Small tables with named rows and columns. After each table, cells are looked up by row and column.

ves:
columns: mozibir, dizab, rom, mufe, pes, nikofon
bub: [-4956, -1296, 2615, 2786, 935, -914]
bepal: [-8643, -3087, -3055, 4022, 2552, 1814]
pugud: [-7551, 761, 4377, 880, -2587, -4140]
mep: [-1854, 872, 6699, 1148, -1539, -2595]
kop: [-7710, -876, 1375, 3185, 1602, -727]

mufe of kop = 3185
dizab of mep = 872
dizab of kop = -876
nikofon of bub = -914
mozibir of mep = -1854
mozibir of bepal = -8643
rom of pugud = 4377
dizab of bepal = -3087
dizab of pugud = 761
rom of bepal = -3055
mufe of bepal = 4022
pes of mep = -1539
rom of kop = 1375
mufe of bub = 2786
pes of pugud = -2587
pes of kop = 1602
rom of mep = 6699
nikofon of bepal = 1814

koze:
|  | leri | fumov | vel | komale | vek |
|---|---|---|---|---|---|
| gegali | 68 | 20 | 70 | 83 | 28 |
| fis | 44 | 79 | 37 | 30 | 73 |
| bagabo | 68 | 25 | 69 | 81 | 33 |
| musa | 64 | 33 | 66 | 73 | 38 |
| fakuvid | 39 | 65 | 83 | 55 | 64 |
| fanodof | 68 | 23 | 70 | 81 | 31 |

gegali, fumov => 20
fakuvid, leri => 39
fanodof, vel => 70
musa, vel => 66
fis, komale => 30
musa, vek => 38
musa, komale => 73
fakuvid, vel => 83
fis, fumov => 79

garereg =
cols = tanokit, kurimin, namos, tidered, fem, fisaze, lun, zuvel, daz, tebod
kefivo: [6938, 6289, 5196, 7235, 5077, 4830, 6648, 5277, 3764, 4070]
lop: [7138, 8947, 4542, 6822, 4991, 5311, 5520, 6358, 2946, 4928]
saz: [6038, 5942, 5141, 7443, 4986, 5558, 5463, 6633, 2958, 4987]
regir: [5283, 7806, 4966, 7746, 3186, 5614, 6564, 5303, 3100, 4287]
zegu: [7600, 8800, 3055, 7167, 5053, 4416, 6772, 5046, 3397, 5342]
lunizak: [5175, 8741, 6828, 5442, 4881, 4090, 6413, 7420, 1627, 4265]
finubi: [7469, 6917, 2641, 7750, 5776, 6852, 5192, 5637, 4038, 4058]
gadek: [6473, 8207, 4568, 8172, 3009, 6140, 5848, 4376, 2783, 3837]
baz: [5460, 7516, 5477, 7182, 4028, 5015, 6228, 6116, 2956, 4039]
mizap: [8297, 8128, 5961, 6399, 6573, 5529, 7390, 7049, 4248, 5099]

What is the tanokit of regir in garereg? 5283
What is the fem of lop in garereg? 4991
What is the daz of finubi in garereg? 4038
What is the tanokit of finubi in garereg? 7469
What is the tidered of finubi in garereg? 7750
What is the kurimin of lunizak in garereg? 8741
What is the namos of mizap in garereg? 5961
What is the lun of lunizak in garereg? 6413
What is the tidered of regir in garereg? 7746
What is the tebod of kefivo in garereg? 4070
What is the fem of finubi in garereg? 5776
What is the daz of lop in garereg? 2946
What is the zuvel of zegu in garereg? 5046
What is the daz of kefivo in garereg? 3764
What is the lun of saz in garereg? 5463

gik.csv
,kom,suta,zuvapa,nofesef,rilu,netune,dube,zuk
dit,102,95,106,120,105,90,97,155
gosov,94,90,77,104,90,132,164,125
nizuge,100,91,111,121,107,77,82,155
kugas,98,98,69,98,82,152,192,114
foneron,109,101,128,123,118,54,35,142
zoli,123,135,108,113,116,84,22,97

nofesef of dit: 120
nofesef of nizuge: 121
kom of nizuge: 100
netune of zoli: 84
zuvapa of nizuge: 111
rilu of kugas: 82
zuk of kugas: 114
nofesef of foneron: 123
suta of kugas: 98
dube of kugas: 192
zuvapa of zoli: 108
netune of gosov: 132
rilu of dit: 105

veb:
,kulazem,nuzazo,tofon,ropok,bunogil
tilarev,36695,43152,36707,43277,42622
dat,50222,52557,50274,38414,54464
taboga,43957,59166,35276,80743,25738
nop,26032,35326,19461,43872,13907
gul,48400,51995,49984,34208,55039
zaboz,25224,33790,25708,44829,17274
dis,30115,36371,28618,39869,24459
fuzan,25693,27239,36530,18347,38288
kip,25562,36138,23897,43074,16961

What is the ropok of dat in veb? 38414
What is the tofon of tilarev in veb? 36707
What is the nuzazo of dat in veb? 52557
What is the tofon of zaboz in veb? 25708
What is the nuzazo of kip in veb? 36138
What is the kulazem of tilarev in veb? 36695
What is the tofon of dis in veb? 28618
What is the tofon of dat in veb? 50274
What is the kulazem of fuzan in veb? 25693
What is the bunogil of zaboz in veb? 17274
What is the nuzazo of nop in veb? 35326
What is the tofon of gul in veb? 49984
What is the bunogil of gul in veb? 55039
What is the nuzazo of dis in veb? 36371
What is the tofon of taboga in veb? 35276
What is the kulazem of gul in veb? 48400
What is the ropok of tilarev in veb? 43277
What is the ropok of zaboz in veb? 44829
Which row has the largest kulazem? dat

refedid
         mefe  farafi  zem  gukat  nubomu  padov  fud
punit     323     269  296    230     472    665  390
nus       534     744  566    766     370    104  614
bul       527     703  444    783     301    187  681
nibatul   767     559  804    573     645    371  344
bis       466     391  486    372     538    552  356
goke      609     438  568    404     580    521  379
gog       778     568  792    584     636    365  333
gika      149      89  151     69     335    776  461
mab       524     747  543    773     282    110  649
sibu      696     592  654    554     580    384  382
zez       533     647  433    708     299    215  666
paz       488     573  405    579     363    344  613
fum       254     103  220    154     436    733  414

mefe of nus is 534
padov of bis is 552
nubomu of punit is 472
farafi of mab is 747
fud of nibatul is 344
gukat of bis is 372
nubomu of zez is 299
farafi of gika is 89
gukat of bul is 783
padov of gog is 365
farafi of zez is 647
zem of bul is 444
zem of nibatul is 804
zem of sibu is 654
mefe of gika is 149
gukat of gog is 584

tanago
         vod  bitatal  bilezu  buvif  lal  voraf  sosomik
pup       50       46      66     49   54     50       50
nir       19       48      55     55   50     50       56
soli      79       49      56     55   52     50       50
tis       87       58      49     51   53     45       50
vovimut   50       50      60     51   53     53       45
mifig     55       55      51     54   52     54       47
vav       61       52      54     52   51     49       53
dekodit   32       46      58     50   52     47       54
zokazo    50       53      53     54   50     55       56
nata      43       57      53     50   54     56       48
neb       23       54      60     51   47     53       55
gugogog   41       48      47     54   53     56       56

bilezu of mifig: 51
buvif of vav: 52
lal of zokazo: 50
lal of tis: 53
voraf of zokazo: 55
buvif of vovimut: 51

pazu =
	dibod	netip	kof
nanuto	163	84	129
zuv	224	93	79
foz	148	28	125
besopa	179	106	130
zef	147	79	119
dotad	193	81	98
zik	171	110	140
famada	201	125	102
keparig	156	71	147

zef, dibod -> 147
besopa, netip -> 106
dotad, dibod -> 193
keparig, dibod -> 156
famada, kof -> 102
besopa, kof -> 130
zik, dibod -> 171
foz, netip -> 28
zef, netip -> 79
zik, netip -> 110

